Each row has a name. Each question is about the rows just above it.

vif: [144 124 118 136 142 101 197 114 147]
zerib: [188 111 110 138 192 193  91 179 149]
ves: [139 172 111 168 139 139 110 110  57]
neki: [144 124 118 136 142 101 140 117 143]
Vik: [112 131  78 138 119  89  98  70 145]
seg: [169 162  94 117  97  79 127 143 122]
neki without one entry, shuffled: [140 136 144 124 142 143 117 118]. Gone:
[101]
neki without one entry, shuffled: [101 136 117 124 143 142 140 144]. Gone:
[118]
Which entry of zerib is missing from [138 110 111 179 188  91 149 192]?
[193]
zerib without one entry, shuffled: [110 111  91 193 179 149 188 138]. Gone:
[192]
Which entry of vif is missing from [197 101 124 144 118 114 136 147]?
[142]
Which entry of neki is missing from [118 117 143 124 136 142 140 101]?
[144]

Vik: [105 137 145  55 138  99 144 148]
vusad: [142 143 137 184  94 126 145 154]
seg: [107 143 137 146  94 126 145 154]
Shuffled seg with one entry gone: [146 126 143  94 137 107 154], missing
[145]
Which entry of Vik is missing from [ 99 105 148  55 145 144 138]?
[137]
vusad without one entry, shuffled: [142 126 154 184  94 145 137]. Gone:
[143]
Which entry of vusad is missing from [137 145 142 184 126 143 154]?
[94]
Which entry of seg is missing from [ 94 107 145 154 146 137 126]?
[143]
Which entry of seg is missing from [146  94 145 143 126 137 107]?
[154]

Guv: [106 144  78 126  59 169  99 132 108  94 133 106 139 150 131  93 139 147]
zerib: [145 126 121 138 130 115 103 144 132 148 120 165 122 117 122 146 123 145]
neki: [ 96 143 145 112 184 117 152 143 112  93 129 112 134 118 128 131 136  86]
Guv without one entry, shuffled: [131 147 133 150  94 108 106  93 106 139 144  59 169  78 132  99 139]. Gone:
[126]
Shuffled zerib with one entry gone: [121 120 103 145 165 126 123 148 117 138 122 132 122 145 144 130 146], missing
[115]
Shuffled Guv with one entry gone: [139  78  59 139 150 132 106  93 144 147 106  99 169 133  94 126 108], missing
[131]
Which entry of neki is missing from [ 86  96 112 118 129 131 128 143 184 117 112 112 143 134 152  93 136]?
[145]
zerib without one entry, shuffled: [115 132 130 122 138 121 144 126 145 145 120 103 146 123 165 117 122]. Gone:
[148]
Shuffled zerib with one entry gone: [120 145 123 122 117 148 165 122 138 115 145 146 130 144 103 121 126], missing
[132]
Which entry of Guv is missing from [132 139  94 169 139  78  99  93 106 147 133 131 108 126 106 150  59]?
[144]

kidod: [123  98 102  78  77]
vifim: [ 47 176 162  70 124]
fedib: [ 89 161 108 115  90]
Guv: [133 106  97 124 143]
ves: [154 117 153 105 102]
vif: [145 149 148 138 135]
zerib: [112 126 174 140 122]
Which entry of fedib is missing from [115  90 108 161]?
[89]
ves without one entry, shuffled: [117 102 105 153]. Gone:
[154]
Shuffled kidod with one entry gone: [ 77 102 123  98], missing
[78]
Which entry of vif is missing from [148 138 145 135]?
[149]
fedib without one entry, shuffled: [161 108  89 115]. Gone:
[90]
Which entry of kidod is missing from [ 78 123  98 102]?
[77]

vusad: [177 145 115 145  98 146 149  95 149 103]
zerib: [100 137 128 123 121 145 109 110 122 109]
seg: [110 161 136 141 151 128 132 122 112 148]
kidod: [164  91 132 153 188 174  90 104 146  83]
vifim: [101 152 158 116 115 101 199 157 186 159]
fedib: [101 152 158 116 145 101 199 120 125 127]
Vik: [110 161 120 141 151 128 132 122 112 148]
neki: [112 149 125 144 160 151 137 142 124 157]
Guv: [115 141 111 133 134 119 119 129 110 127]
vifim without one entry, shuffled: [101 157 115 159 199 186 152 101 158]. Gone:
[116]
Guv without one entry, shuffled: [119 115 111 133 129 110 119 141 127]. Gone:
[134]
Shuffled kidod with one entry gone: [188 174 104 146 164 153 132  83  91], missing
[90]
Which entry of seg is missing from [110 136 161 122 112 151 132 128 141]?
[148]
Shuffled seg with one entry gone: [161 122 151 112 128 136 110 132 141], missing
[148]
Which entry of neki is missing from [157 144 149 160 112 137 124 151 142]?
[125]
Which entry of Vik is missing from [122 161 112 148 151 110 120 141 128]?
[132]

ves: [127 129 136  97 135]
zerib: [155 111  74  98 113]
neki: [122 129  82 137 128]
seg: [147 115 159 134 156]
fedib: [109  82 144 133 108]
vifim: [155 156 156 201 128]
Shuffled neki with one entry gone: [129  82 137 122], missing
[128]
Shuffled seg with one entry gone: [159 147 156 134], missing
[115]
Shuffled ves with one entry gone: [ 97 127 136 129], missing
[135]

tik: [132 123 145 105  65 124 124 148 125]
neki: [132 141 131 149 133 128 124 147 124]
vifim: [137 124 123 128 137 124 141 123 128]
Guv: [119 124 152 110 123 118 114 144 124]
Shuffled neki with one entry gone: [141 149 128 147 124 133 124 131], missing
[132]
Shuffled Guv with one entry gone: [124 152 144 119 110 114 124 123], missing
[118]
Which entry of neki is missing from [132 149 141 124 133 124 147 128]?
[131]
Which entry of Guv is missing from [110 124 124 119 152 144 123 114]?
[118]
Shuffled vifim with one entry gone: [124 137 123 137 123 128 128 124], missing
[141]
Which entry of neki is missing from [149 124 141 147 124 128 131 133]?
[132]
Shuffled tik with one entry gone: [124 124 105 145 132 123  65 125], missing
[148]

vif: [133 128 133 127 134 116 144]
vusad: [ 99 150  98 121 124 160 133]
neki: [162 137 139 168 126 143 163]
vifim: [129 119 122 171 126 133 126]
vusad without one entry, shuffled: [150 133  99 160 121 124]. Gone:
[98]
Shuffled vif with one entry gone: [144 133 127 128 116 133], missing
[134]
neki without one entry, shuffled: [137 143 139 162 126 168]. Gone:
[163]
Shuffled vif with one entry gone: [133 144 134 116 127 133], missing
[128]
Which entry of neki is missing from [162 126 137 139 168 143]?
[163]

